128 stands for zero in the data rows.
Here are some points, one per row:
[173 115 134 133 110 184 130 162 175 194 170 144 134  94  71 144 123 128
  72 144  97 116 138 109 111  94 112 102 112  75 123  89 141 142  95 124
 130 168 120 106 109 128 167  98 158  97 104 153 112 106 147  91  82]
[123  98 180 167  85 156 117 108  94 168 123 148  60 109  97 122 111  87
 192  88  96 197 196 167 123 175  90 147 137 161  73 105 119 102 121 189
  96 140 150 149 165  65 178 118 192 139  84 122 125  87 145 184 113]
[168  81 136 100 127 139 161 128 134 164 124 162 184 110 213 139 135 119
 155 171 107 127 136 172 151 115 101 136 150 131 101 156 134 135 163 109
 180 130 160 134 109  99 104 136 146  90 167 148 161 130 120 131 137]
[143 109 161  98 130 142 176 165 153  89  69 159 108 169 111 127 149 146
 107 141 123 155  77  97 171  96 172 154 120 176  91 152 128 187 148  96
 145  79  94 165 155  96 135 149 117 120 145 111 134 116 174 105 163]
[156 121 147 173  69  82 124 129 171 133 119 141 165  95  98 113 157 130
  82  88  90 125 109  91 131 123  97 129 162  98 147 142 118 159 114 158
 108 110 180 111 131 150 154 135 113  51 112 115 145 149 152 116  79]
[148 129 115 195 124 147 124 180 141  52 164 138 153 135 155 118  85 121
  95  98 113 145 168 111  74  96  86 101 140  97  78 135 147 157 125 112
 104 150  75 142 115 145 152 130 127 157  82 129 142 124 181 113 109]
[142 113 154 157 102 111 129 150  54 100  83 144 126 109 105 140 128 130
 156 126 136 124  97 140 110  95 149  67 168 105 143 106 126 168 121 109
 126 163 166 101 129 128  89 119 181  98 135 127 141 147 129 100 147]
[190 190 105  78 119 146 129 162  83  64 171 117 120 112 143 139 127 101
 100  95  98 144 127 133 130 177 136 151  90 170  68 125 122  85 143 142
 112 135 131 106 123  98  71  87 125 126  82 101 122 135  86  88  90]
[106 104  88  96 100 117 143 119 110 120 154 129 102 153 108 112 135 206
 119 118 162 206  97  90 130 191 140 156 129  67 125 159 149 111 115 104
  81  98 109 168 115 142 156 154 175 117 158 159 107 138  84 120 152]
[133 100  91 123 169 114  83 159 143 181 115 152  93  86 185 118 117 255
 129 116 100  69 125  88 138 145 161 136 140 152 103 149 113  66 149 133
 102  93  96  61 205 185 136 151 173 131 119 122 157 114  65 119 157]
[108 141 129 117 112 138 212  85 135 182 145 100 197 151 136 102 126 126
 159 140 139 128 118 106 147  75 115 121 167 143 111  61 156 105 171 127
 158 129 128 120 121 120  94  98 163 133 110  97 124 106 129 159 129]
[168 100 115 127 129 155 128  80 173  59 167 125 175 167 104 104 109 135
 163 173 103 149 136 177 123 120 137  86 147 163 192 121 125  94 159 107
 102 164 151 165 128  98 101  95 116 105 101 119 171  84 114 193 130]
[155 190 146 127 124 119  90 126  64 173 163 181 117 204 126 123 113 130
 113 172 114 176 181 159  92  65 122 140 113 165  81 152 153 127 119 172
 106 150 165  89 112 141 133 112  71 119  97 104 170 191  54  79 103]
[ 92 120 175 122 137 146  88 120  97  94  91 136  91  91  90 118 162 150
  88 186 130 160 149 140 193 168  63 150 122 151 180 166 167  93 155 119
 201 193 111 101 162 134 141  88 142 188 113  82  99 107 127 202  78]
[103 138 113 107 111 169 132  99 191 106  52  87 131 133 153 125 117 137
 159 164 125 141 169 126 104 115 145  79  99 124 103 146 102 125 116 132
 179 107 179 135 121 124 148  66 120 143 156 105 123 103 118 113 158]
[118 164  91 132 161 121 155 138 161 161 104 122 125 188 156  83 184 138
 155  72 130 124 101 145 112 147  50 152 174 128 120  89 142 157 113 101
 163 134 144 122 166 106  75 158 101 123 167 133 176 116 141 109 124]
[ 90 130 179 120 163 156 120  56  83 152  96 128 133  74 104  67  34 127
 130  59 107  80  49 101  76 153 143 167  79  94 162 169 116 164 140 117
 158 171 130 123 125  51 172 166  93 127 113 152 138 132  93 156  91]
[110 138 117 106 168  57 174 105  76  75 161  64 126 125 134  95 185 110
 126 138 138 153 140 156 146 112 144 160  92 108 154 152 106 111 121 119
 136  75 101  62 150 147 185  90 155 103 103 204 122 121 149 112 153]
[111 108 119 122 127 109 161 151  70 171  79 153 115 181 111 131 165  95
  86 137 145  99 107  86 145 169 166 131 109  83 160 134 127 122 153 103
 122 109  88 183 160  70 166 129 139  95 183 101 214 134 151 104 142]
[122 120 122  94 144  77 140  85 127  80 196 138 135 101 120 122  74 125
 180 144 157 133 177  96 156 150 121  80 128 147 112 110 130 151 102 120
 175 127 135 114 175 121 131 177 101 114 189 123 128 125 169 114 119]
[107 117 151  96 183 158 103 157 139 117  75  82 180 133 100 115 172 117
 127 172 174  93 118 157  69 124 155  93 155 141  67 152 144  85 105 131
 115  96 142 153 141 138 145 133 135 129 146 145 109 182 140 165  89]
[ 89 113 122 122 129 168 112 111 140  76 102 102 128 196 181 105  53 137
 110 138 148  60 104 174 200 155 165 164 101 136 132 134 153  89  40 160
 123  98 160 138  99 169 148 167 144 104 105 170  95  95 163 118 102]
[156 239 142 166  70 169 117 124 121 152 131 145  86  92 137  98  99 109
  98 154 112 127  99 170 116  92  83  77 151 118  87 144 141 134 125 217
  97 150  21 170  97 170 139 108 104  65 142 164 133  78  98 106 111]
[109 126  99 108 152 159  76  98  94 152 117  98 152 122 174 188 149 145
 145 139 186 107 170  95 153 133 156 122 140 140 110 154 162 155 108 123
 116 105 144 159 120 100  87 137  98  90  85 177 115  82 182 128 151]
[ 83 127  77 122 101 106  84 139 136 113 200  72 121  92 129 109 154 108
 126 165 143  97 139 136 131 101 155 174 110 142  80 154 134 108  89 119
 129 180 156 170 121 126 153 163 160 134 189 137 119 147 138 149 152]
[115  91 157 123  58 154 151 120 121  85 131 120  94 100  84 117 138 175
 133 160  96  86 126 123 105 112 130 164  80  66 129 128 135 128 168 165
 142 137  84 102 163 145  63 184  65 215  99 144 183 125 128 141 121]
[179 171 146 108  88  91 100 197 103 187 116  93 172  91 151 122 103 130
 162 133 148 197 136 164 145 140 162 149  85 162 203  85 146 138 117 144
  95 133 106 112 118 103 107 117 145 162 114  95 169 168 161 116 106]
[127 174 146 170 144  77 157 161 183 129  96  84 160 171 130 163 117 130
 159 181 171 114  74 126 126 185  75 168 155 149 127  88 139 143 171 139
  97 178 135  74 116  77 109  93 143 116 149 120 120 146 143 153 181]
[136 100 143 196 202 159 136 139  86 186 143  98 142 127 139 113 121 151
 137  90  98 198 165 167 185 158 140 116  78 157 136 140 142 141 130 138
  91 178 126 150 142 150 102  74  58 153 153  86  62 177 169 117 138]
[101 147  82 141 106 182  84 136  89 128 109 140 161 132  97 123 138  99
 149 146 105 109 153 148 131 156 158 142 137 155 122 116  94 140 164 121
 177  63 179 118  63 150 168  97  98 196 185 120 170 104 127 182 115]
[118 153  73 144 156 108 180  99 138 138 127 164  96 112  73 119 150 139
 132 147 165  99 130 116 200 135 141 150  93 121 137 159 128 155 137  78
  79 104 106 203 138 112 166 147 168 156 119 142 153 188  63 105 145]
[111 117 136 150 154  92 134 108 107 133 132 172 115  82 142 115 151  99
  80 122  92 120  96 107  59 147  66  67  76 168 153  76 192 152 115 122
 107 105 189 157 112 149 175 177  95 137  74 116  74  88 146  99 193]
[128 116 124 120 124  69  94  92 136 166 120  87 168 125 131 117 101 112
  83 136 126 114 155 130 144 130 137 100 135 137 106 161 158 113 105 111
 172  88 144 153 139 119  59  98 181 123 133 147 146 116 145 150 179]
[112  59 129 188 133 154 183 161 138 169  96 127  72 137 112 107 137  83
 146 148 159 142 129  97  88 153 120 140  76 161 156 149 121 180  91 144
 148 144  73  80  78 170  57 121 131 101  97 139 172 161  85 194  94]
[108 132 133  98 108 181 141 120 162  94 121 139 126  82 109 143 149  86
 141  55 167 126 175 138  99  80 117 158  96 145 171 139 116  55 166 115
 105 140 100  82 140 148 142 145 175 100 178 102 144 159 157  81 166]
[114 184 103  95 107  77 127  75 189 115 148 154 140 136 176 212 148  87
  92  93  84 147 126 162 106 187 195 102 110 154  92  98 144 128 148 132
  89 142  88  89 166 118 106 118 111 154 112 125 136 151  72 117  79]
[127 113  68  91  82  98  95 101 146 178 110 153  81 166 145  93  46 122
 159 149 115  70  98 178  88 146 136 143 165 127 133 126  48 107 208 106
 160 114 128 165 112 149 164  83  83 121  82  77  43 151 167 102  93]
[185 104 104 145 123 118 125 154 147  85  61 142 132  87 141 102 108 108
 102  89 185 144 148 115 142  79  99 107 156  93 151  62 139 130 119 111
 110 137 144 120 162 116 123 119  89 148 152 164  61 107 105 111 121]
[124  64 128  91 141 184  85  92  93 140 174  84 106  98 152 221 141 111
 102 102 126 130  81 155 163 161 101 160 187 102 118 132 140 185  91  81
 104  92 114 106 199 201 125 157  97 150 117  66  97  57  56 113 169]
[155 134 160 146 181 132 121 174 175 121 130 169  92 153  99 102 145 117
 131  96 142 125 129 116  97 129 196 135 158  85 155 120 147 160 125 165
 188 139 116 135  88 111 138 173 133  94  91 100 108 112 124 136 184]
[166 125 127 101 129 159  73  89 144  93 125  85 133 191 174 130 132 127
 157 146  72 129 164  98 144 116 109  98 121 147 172  92 129 158 193 117
 138 133 147 151 105 128 101 152 193 109 140 112  96 149 123 157  93]
[127  98 197 143 165  69 112 161 184 143 195 157 113 159 105 122 165 104
 182 105 138 115  78  83 114  98 157 168 120 135 164 140 138 140 125 144
 150 103 110 182 111 125 107  82 114 130 140 138 134 117 110  89 146]
[112 160 142 175 133 158 170 133  97 113 162 139 153 118 152 185 132 118
 145 144 161 141 136 145  78  92 125 134 106  89 143 171 108  83 139  84
 162  80 130  83 162  96 135 181 158 135 175 114  60 117 157 126 113]
[185 118 150 126  38 160 178 148 128 126 139 144 101 142 112 130 168 136
 180  67 116  86 108 109 122  93 137  77 151 116 168 172 134 120  98 147
 123 143 125  77 106 112 141 119  95 173 118 153 109 189 121 151 162]
[126 115 144 151 163  74 143 137 164 106 171 113 116 111 153 108 126 138
  76  77 170 140 143 124 146 115 132  86 165  96  78 104 132 145 147  89
 101 140 172 115 111 138 121 136  80 146 183  87 135  63 117 121  86]
[ 69 168 149 137 132 155 140 173 167 123 160 167  93  93 133 121 113 100
  95 155  88 139 110  74 134 102 120 116 204  79 189  98 130 145 100 149
 106 122 168 120 108 121 100 114 101  92  91 141 148 171 146 140 141]
[ 82 133 109 130 126 134 118 140 113 111 173 145 149 140 111 175 149 222
  68 148 176 131 121 144 150 132 131 135 101 165 140 122  15 114 112 143
 124 114  98 115 134 133 155 121 159 156 128 183 143 182  93 111 175]
[142 117 103 100 171  57 114 103  94 111  94  86 118 160 120 254  77 148
 160  87  76 101 138 151 135  79  75 122 161 140 128  84 131  96 134 135
 167 105 108 179  85 142 111 120 130 102 134 107 106 138 141 149  86]
[122 148 107  96 162  88 104 121 104 163  72 145 181 142  94 120 153 112
 128 160 122 135 128  80 140 159 149 160 123 108  99 157  10  84  58 148
  76 183 145 159  59 211 138 182 118 208 120 192 119  89 167 134 127]
There is one direction along which these points spread out most. Take the direction at right angles to it along which they spread out most. Go by this last direction. How many in every 100 of the points above lie lower along it than each point below? Answers are rounded to whole numbers. More than half of the points above lie lower than the first one.
[155 134 160 146 181 132 121 174 175 121 130 169  92 153  99 102 145 117
 131  96 142 125 129 116  97 129 196 135 158  85 155 120 147 160 125 165
 188 139 116 135  88 111 138 173 133  94  91 100 108 112 124 136 184] 84
[106 104  88  96 100 117 143 119 110 120 154 129 102 153 108 112 135 206
 119 118 162 206  97  90 130 191 140 156 129  67 125 159 149 111 115 104
  81  98 109 168 115 142 156 154 175 117 158 159 107 138  84 120 152] 90
[155 190 146 127 124 119  90 126  64 173 163 181 117 204 126 123 113 130
 113 172 114 176 181 159  92  65 122 140 113 165  81 152 153 127 119 172
 106 150 165  89 112 141 133 112  71 119  97 104 170 191  54  79 103] 53
[109 126  99 108 152 159  76  98  94 152 117  98 152 122 174 188 149 145
 145 139 186 107 170  95 153 133 156 122 140 140 110 154 162 155 108 123
 116 105 144 159 120 100  87 137  98  90  85 177 115  82 182 128 151] 18
[142 113 154 157 102 111 129 150  54 100  83 144 126 109 105 140 128 130
 156 126 136 124  97 140 110  95 149  67 168 105 143 106 126 168 121 109
 126 163 166 101 129 128  89 119 181  98 135 127 141 147 129 100 147] 55
[127 174 146 170 144  77 157 161 183 129  96  84 160 171 130 163 117 130
 159 181 171 114  74 126 126 185  75 168 155 149 127  88 139 143 171 139
  97 178 135  74 116  77 109  93 143 116 149 120 120 146 143 153 181] 27
[ 89 113 122 122 129 168 112 111 140  76 102 102 128 196 181 105  53 137
 110 138 148  60 104 174 200 155 165 164 101 136 132 134 153  89  40 160
 123  98 160 138  99 169 148 167 144 104 105 170  95  95 163 118 102] 22
[115  91 157 123  58 154 151 120 121  85 131 120  94 100  84 117 138 175
 133 160  96  86 126 123 105 112 130 164  80  66 129 128 135 128 168 165
 142 137  84 102 163 145  63 184  65 215  99 144 183 125 128 141 121] 94
[133 100  91 123 169 114  83 159 143 181 115 152  93  86 185 118 117 255
 129 116 100  69 125  88 138 145 161 136 140 152 103 149 113  66 149 133
 102  93  96  61 205 185 136 151 173 131 119 122 157 114  65 119 157] 69
[112  59 129 188 133 154 183 161 138 169  96 127  72 137 112 107 137  83
 146 148 159 142 129  97  88 153 120 140  76 161 156 149 121 180  91 144
 148 144  73  80  78 170  57 121 131 101  97 139 172 161  85 194  94] 96
[ 90 130 179 120 163 156 120  56  83 152  96 128 133  74 104  67  34 127
 130  59 107  80  49 101  76 153 143 167  79  94 162 169 116 164 140 117
 158 171 130 123 125  51 172 166  93 127 113 152 138 132  93 156  91] 88
[118 164  91 132 161 121 155 138 161 161 104 122 125 188 156  83 184 138
 155  72 130 124 101 145 112 147  50 152 174 128 120  89 142 157 113 101
 163 134 144 122 166 106  75 158 101 123 167 133 176 116 141 109 124] 45
[111 108 119 122 127 109 161 151  70 171  79 153 115 181 111 131 165  95
  86 137 145  99 107  86 145 169 166 131 109  83 160 134 127 122 153 103
 122 109  88 183 160  70 166 129 139  95 183 101 214 134 151 104 142] 86
[111 117 136 150 154  92 134 108 107 133 132 172 115  82 142 115 151  99
  80 122  92 120  96 107  59 147  66  67  76 168 153  76 192 152 115 122
 107 105 189 157 112 149 175 177  95 137  74 116  74  88 146  99 193] 65
[127 113  68  91  82  98  95 101 146 178 110 153  81 166 145  93  46 122
 159 149 115  70  98 178  88 146 136 143 165 127 133 126  48 107 208 106
 160 114 128 165 112 149 164  83  83 121  82  77  43 151 167 102  93] 6
